In the data rows, 128 means zero.
Some points, one per row:
152 & 154 & 172 & 153 & 145 & 152 & 195 & 158 & 161 & 182 & 148 & 151 & 144 & 136 & 139 \\
119 & 121 & 127 & 123 & 116 & 109 & 100 & 95 & 93 & 98 & 105 & 115 & 129 & 141 & 144 \\
121 & 125 & 124 & 115 & 119 & 111 & 101 & 104 & 102 & 93 & 107 & 126 & 125 & 133 & 155 \\
89 & 77 & 78 & 101 & 115 & 109 & 106 & 118 & 102 & 105 & 100 & 88 & 99 & 105 & 107 \\
157 & 157 & 152 & 179 & 166 & 176 & 193 & 191 & 177 & 177 & 167 & 163 & 152 & 142 & 126 \\
136 & 159 & 163 & 167 & 122 & 124 & 123 & 151 & 126 & 100 & 156 & 114 & 144 & 145 & 132 \\
154 & 150 & 140 & 149 & 152 & 152 & 154 & 169 & 171 & 168 & 164 & 160 & 157 & 143 & 129 \\
84 & 90 & 97 & 100 & 93 & 93 & 99 & 89 & 88 & 63 & 75 & 79 & 85 & 111 & 143 \\
169 & 147 & 134 & 127 & 110 & 138 & 113 & 116 & 114 & 122 & 120 & 97 & 100 & 107 & 118 \\
92 & 66 & 83 & 87 & 100 & 97 & 80 & 97 & 89 & 72 & 68 & 57 & 76 & 91 & 108 \\
156 & 152 & 147 & 153 & 153 & 172 & 171 & 192 & 165 & 163 & 134 & 115 & 130 & 99 & 73 \\
105 & 121 & 106 & 106 & 111 & 114 & 113 & 126 & 110 & 115 & 110 & 112 & 127 & 125 & 146 \\
148 & 115 & 111 & 97 & 121 & 112 & 82 & 179 & 156 & 103 & 138 & 200 & 126 & 200 & 166 \\
165 & 146 & 151 & 108 & 148 & 169 & 147 & 153 & 161 & 159 & 163 & 139 & 132 & 138 & 166 \\
171 & 153 & 134 & 155 & 176 & 160 & 175 & 159 & 165 & 158 & 176 & 163 & 174 & 130 & 148 \\
156 & 155 & 152 & 171 & 163 & 166 & 180 & 174 & 177 & 181 & 167 & 161 & 146 & 134 & 119 \\
105 & 117 & 144 & 138 & 117 & 127 & 118 & 116 & 119 & 116 & 100 & 142 & 118 & 159 & 140 \\
140 & 126 & 194 & 121 & 116 & 106 & 143 & 141 & 105 & 129 & 144 & 118 & 126 & 165 & 82 \\
168 & 124 & 161 & 170 & 177 & 184 & 193 & 170 & 164 & 151 & 190 & 188 & 151 & 161 & 145 \\
53 & 92 & 102 & 117 & 123 & 83 & 97 & 108 & 48 & 59 & 90 & 94 & 81 & 115 & 130 \\
86 & 77 & 92 & 81 & 67 & 108 & 111 & 116 & 113 & 113 & 122 & 114 & 129 & 109 & 124 \\
165 & 154 & 161 & 101 & 157 & 140 & 127 & 119 & 152 & 156 & 161 & 137 & 156 & 136 & 155 \\
90 & 84 & 73 & 89 & 86 & 90 & 99 & 106 & 89 & 82 & 80 & 79 & 68 & 84 & 95 \\
79 & 102 & 116 & 99 & 88 & 101 & 129 & 98 & 100 & 122 & 132 & 116 & 129 & 138 & 153 \\
90 & 82 & 101 & 106 & 103 & 106 & 98 & 100 & 100 & 123 & 101 & 94 & 102 & 131 & 123 \\
91 & 79 & 73 & 97 & 91 & 116 & 93 & 118 & 103 & 108 & 110 & 111 & 79 & 120 & 132 \\
132 & 139 & 119 & 122 & 100 & 121 & 118 & 131 & 144 & 157 & 163 & 161 & 164 & 155 & 139 \\
147 & 139 & 119 & 107 & 93 & 89 & 75 & 84 & 75 & 83 & 87 & 101 & 98 & 125 & 134 \\
156 & 156 & 181 & 182 & 140 & 142 & 140 & 170 & 172 & 123 & 150 & 116 & 147 & 131 & 173 \\
169 & 167 & 160 & 162 & 165 & 164 & 163 & 163 & 165 & 162 & 158 & 155 & 151 & 142 & 140 \\
130 & 140 & 152 & 159 & 174 & 171 & 188 & 169 & 177 & 166 & 161 & 163 & 156 & 114 & 111 \\
169 & 146 & 149 & 153 & 160 & 162 & 163 & 187 & 165 & 195 & 181 & 168 & 173 & 155 & 127 \\
131 & 136 & 118 & 116 & 104 & 82 & 67 & 68 & 77 & 78 & 95 & 86 & 104 & 117 & 129 \\
164 & 125 & 132 & 122 & 159 & 119 & 113 & 99 & 99 & 120 & 101 & 128 & 109 & 112 & 142 \\
Here are 24 more points, each followed by its number:
154 & 140 & 143 & 122 & 107 & 109 & 101 & 99 & 93 & 97 & 120 & 92 & 106 & 105 & 95 \\ 0
121 & 129 & 164 & 162 & 146 & 184 & 171 & 168 & 152 & 149 & 195 & 192 & 106 & 177 & 118 \\ 1
117 & 141 & 153 & 165 & 155 & 172 & 156 & 178 & 145 & 173 & 174 & 163 & 151 & 141 & 141 \\ 2
81 & 81 & 85 & 88 & 86 & 98 & 106 & 109 & 100 & 101 & 103 & 106 & 109 & 117 & 135 \\ 3
100 & 100 & 97 & 105 & 116 & 114 & 98 & 117 & 100 & 103 & 116 & 110 & 119 & 116 & 134 \\ 4
143 & 123 & 163 & 118 & 126 & 115 & 109 & 93 & 115 & 95 & 122 & 96 & 114 & 136 & 119 \\ 5
72 & 92 & 99 & 100 & 101 & 100 & 92 & 86 & 81 & 78 & 83 & 89 & 100 & 102 & 133 \\ 6
145 & 144 & 154 & 149 & 151 & 158 & 175 & 165 & 163 & 156 & 158 & 156 & 143 & 132 & 121 \\ 7
98 & 98 & 100 & 97 & 103 & 107 & 112 & 114 & 118 & 118 & 120 & 124 & 131 & 139 & 147 \\ 8
166 & 136 & 182 & 143 & 179 & 160 & 117 & 135 & 103 & 128 & 117 & 118 & 121 & 129 & 101 \\ 9
113 & 119 & 120 & 117 & 118 & 110 & 114 & 107 & 100 & 109 & 113 & 124 & 129 & 151 & 152 \\ 10
121 & 142 & 125 & 155 & 153 & 132 & 139 & 158 & 132 & 153 & 136 & 168 & 156 & 151 & 130 \\ 11
138 & 132 & 142 & 143 & 145 & 135 & 132 & 129 & 133 & 128 & 124 & 112 & 113 & 112 & 103 \\ 12
112 & 76 & 78 & 98 & 108 & 97 & 92 & 100 & 85 & 93 & 83 & 99 & 122 & 116 & 144 \\ 13
92 & 88 & 97 & 102 & 108 & 118 & 121 & 102 & 107 & 120 & 104 & 118 & 127 & 137 & 144 \\ 14
136 & 161 & 187 & 162 & 120 & 152 & 143 & 146 & 116 & 136 & 97 & 53 & 60 & 105 & 46 \\ 15
135 & 134 & 118 & 112 & 106 & 93 & 85 & 80 & 83 & 78 & 103 & 113 & 126 & 122 & 139 \\ 16
87 & 84 & 81 & 95 & 96 & 104 & 103 & 94 & 97 & 92 & 89 & 91 & 107 & 120 & 145 \\ 17
115 & 179 & 119 & 201 & 122 & 168 & 147 & 133 & 109 & 96 & 184 & 79 & 92 & 85 & 52 \\ 18
139 & 138 & 140 & 144 & 151 & 137 & 133 & 137 & 137 & 133 & 138 & 123 & 120 & 124 & 119 \\ 19
145 & 173 & 136 & 175 & 164 & 145 & 182 & 174 & 183 & 201 & 192 & 145 & 154 & 127 & 152 \\ 20
146 & 150 & 174 & 173 & 142 & 163 & 153 & 204 & 149 & 179 & 160 & 153 & 156 & 145 & 113 \\ 21
97 & 72 & 92 & 101 & 98 & 108 & 109 & 91 & 91 & 80 & 86 & 92 & 111 & 108 & 116 \\ 22
156 & 171 & 155 & 173 & 167 & 174 & 173 & 167 & 165 & 164 & 157 & 163 & 158 & 153 & 144 \\ 23
Which two of these numbered points are nearest to each point below, ignoring the 2 directions in which the first points spread most? Their numbers follow each, nearest first.
81 & 93 & 92 & 109 & 124 & 93 & 137 & 103 & 94 & 85 & 62 & 95 & 111 & 116 & 122 \\ > 10 23
129 & 193 & 143 & 216 & 163 & 161 & 186 & 160 & 130 & 214 & 187 & 179 & 150 & 76 & 86 \\ > 11 16
148 & 144 & 160 & 150 & 169 & 165 & 196 & 243 & 147 & 201 & 179 & 139 & 134 & 130 & 99 \\ > 21 2
91 & 167 & 104 & 124 & 98 & 120 & 77 & 132 & 100 & 103 & 95 & 86 & 143 & 120 & 183 \\ > 23 6
140 & 146 & 164 & 145 & 154 & 146 & 140 & 141 & 154 & 148 & 119 & 112 & 119 & 103 & 88 \\ > 12 19
78 & 71 & 81 & 84 & 85 & 87 & 86 & 99 & 98 & 109 & 105 & 98 & 108 & 117 & 118 \\ > 8 3
109 & 52 & 57 & 109 & 139 & 92 & 108 & 143 & 117 & 106 & 92 & 130 & 146 & 73 & 155 \\ > 13 4
113 & 123 & 106 & 110 & 114 & 123 & 126 & 111 & 129 & 123 & 125 & 136 & 138 & 167 & 158 \\ > 17 14
114 & 116 & 104 & 117 & 119 & 116 & 92 & 110 & 115 & 102 & 115 & 130 & 120 & 148 & 130 \\ > 4 7
164 & 140 & 130 & 135 & 117 & 154 & 154 & 145 & 130 & 144 & 159 & 151 & 166 & 104 & 159 \\ > 4 13
149 & 164 & 141 & 146 & 148 & 156 & 126 & 137 & 137 & 122 & 116 & 138 & 113 & 109 & 110 \\ > 12 19
72 & 84 & 91 & 91 & 100 & 106 & 99 & 102 & 108 & 103 & 91 & 109 & 112 & 119 & 128 \\ > 8 3
114 & 160 & 185 & 105 & 38 & 101 & 123 & 92 & 118 & 146 & 220 & 171 & 165 & 117 & 163 \\ > 3 7
Here are 24 other points, each followed by its number:
79 & 94 & 75 & 88 & 106 & 92 & 118 & 95 & 116 & 121 & 128 & 108 & 115 & 135 & 132 \\ 0
160 & 141 & 169 & 169 & 137 & 125 & 129 & 73 & 128 & 104 & 140 & 96 & 179 & 116 & 122 \\ 1
96 & 91 & 98 & 90 & 101 & 109 & 114 & 106 & 109 & 109 & 106 & 103 & 108 & 131 & 143 \\ 2
133 & 135 & 124 & 124 & 110 & 100 & 107 & 117 & 123 & 134 & 138 & 141 & 148 & 148 & 144 \\ 3
116 & 126 & 121 & 118 & 120 & 114 & 107 & 96 & 105 & 113 & 109 & 116 & 139 & 147 & 160 \\ 4
133 & 113 & 91 & 65 & 85 & 56 & 99 & 140 & 114 & 112 & 119 & 155 & 78 & 115 & 189 \\ 5
82 & 87 & 106 & 103 & 108 & 106 & 82 & 92 & 76 & 77 & 69 & 93 & 105 & 99 & 123 \\ 6
164 & 172 & 144 & 156 & 175 & 135 & 172 & 151 & 197 & 124 & 182 & 143 & 125 & 163 & 129 \\ 7
101 & 80 & 95 & 107 & 94 & 127 & 108 & 120 & 120 & 116 & 107 & 127 & 136 & 146 & 160 \\ 8
149 & 151 & 146 & 145 & 152 & 158 & 165 & 160 & 167 & 164 & 156 & 151 & 127 & 122 & 101 \\ 9
115 & 150 & 150 & 150 & 158 & 158 & 159 & 135 & 134 & 121 & 94 & 100 & 97 & 60 & 60 \\ 10
158 & 146 & 157 & 126 & 138 & 160 & 175 & 146 & 168 & 140 & 169 & 148 & 155 & 154 & 137 \\ 11
118 & 134 & 132 & 186 & 157 & 104 & 97 & 151 & 161 & 138 & 185 & 121 & 105 & 185 & 109 \\ 12
128 & 173 & 149 & 181 & 176 & 128 & 186 & 168 & 166 & 123 & 176 & 158 & 188 & 162 & 135 \\ 13
76 & 51 & 109 & 94 & 110 & 82 & 143 & 132 & 102 & 112 & 96 & 122 & 82 & 158 & 130 \\ 14
114 & 119 & 121 & 117 & 135 & 111 & 102 & 101 & 118 & 119 & 123 & 122 & 133 & 139 & 132 \\ 15
151 & 142 & 149 & 124 & 157 & 135 & 153 & 162 & 175 & 172 & 149 & 149 & 163 & 151 & 125 \\ 16
143 & 173 & 114 & 116 & 142 & 212 & 143 & 133 & 170 & 124 & 152 & 131 & 108 & 148 & 72 \\ 17
153 & 151 & 144 & 138 & 155 & 161 & 148 & 156 & 156 & 169 & 162 & 140 & 153 & 129 & 117 \\ 18
169 & 164 & 161 & 169 & 172 & 176 & 177 & 169 & 176 & 166 & 155 & 157 & 153 & 140 & 135 \\ 19
99 & 105 & 109 & 105 & 103 & 110 & 107 & 108 & 111 & 108 & 110 & 124 & 131 & 146 & 151 \\ 20
140 & 135 & 137 & 128 & 124 & 108 & 105 & 114 & 102 & 98 & 98 & 113 & 117 & 114 & 124 \\ 21
83 & 82 & 88 & 101 & 103 & 102 & 97 & 90 & 85 & 87 & 88 & 90 & 109 & 114 & 140 \\ 22
139 & 116 & 149 & 130 & 110 & 102 & 128 & 143 & 122 & 152 & 164 & 189 & 171 & 125 & 138 \\ 23
The same question for these:
131 & 130 & 145 & 140 & 152 & 161 & 156 & 127 & 165 & 140 & 144 & 133 & 152 & 154 & 135 \\ > 4 22
131 & 129 & 120 & 128 & 115 & 110 & 105 & 119 & 133 & 151 & 151 & 162 & 166 & 153 & 147 \\ > 3 20
149 & 139 & 135 & 125 & 121 & 99 & 101 & 110 & 99 & 95 & 100 & 114 & 106 & 112 & 122 \\ > 21 19
125 & 129 & 133 & 115 & 123 & 110 & 102 & 99 & 110 & 125 & 125 & 137 & 135 & 141 & 139 \\ > 15 18
158 & 159 & 164 & 174 & 166 & 175 & 183 & 172 & 180 & 176 & 170 & 159 & 152 & 134 & 129 \\ > 19 9
166 & 166 & 166 & 171 & 168 & 174 & 175 & 153 & 151 & 163 & 157 & 153 & 145 & 136 & 139 \\ > 19 21
164 & 172 & 130 & 129 & 197 & 140 & 182 & 135 & 200 & 196 & 234 & 205 & 155 & 217 & 139 \\ > 0 15
109 & 120 & 130 & 106 & 105 & 97 & 95 & 100 & 110 & 94 & 108 & 114 & 133 & 142 & 137 \\ > 15 4
146 & 137 & 133 & 120 & 127 & 111 & 118 & 111 & 100 & 103 & 107 & 107 & 113 & 119 & 120 \\ > 21 19
183 & 160 & 165 & 179 & 176 & 188 & 150 & 164 & 150 & 164 & 141 & 119 & 150 & 96 & 72 \\ > 21 10
98 & 87 & 88 & 76 & 113 & 112 & 103 & 106 & 95 & 105 & 101 & 96 & 106 & 131 & 137 \\ > 2 20
187 & 138 & 233 & 128 & 131 & 186 & 191 & 201 & 196 & 165 & 205 & 157 & 127 & 130 & 158 \\ > 11 2
143 & 158 & 146 & 145 & 149 & 158 & 156 & 162 & 164 & 156 & 147 & 155 & 135 & 106 & 99 \\ > 9 18
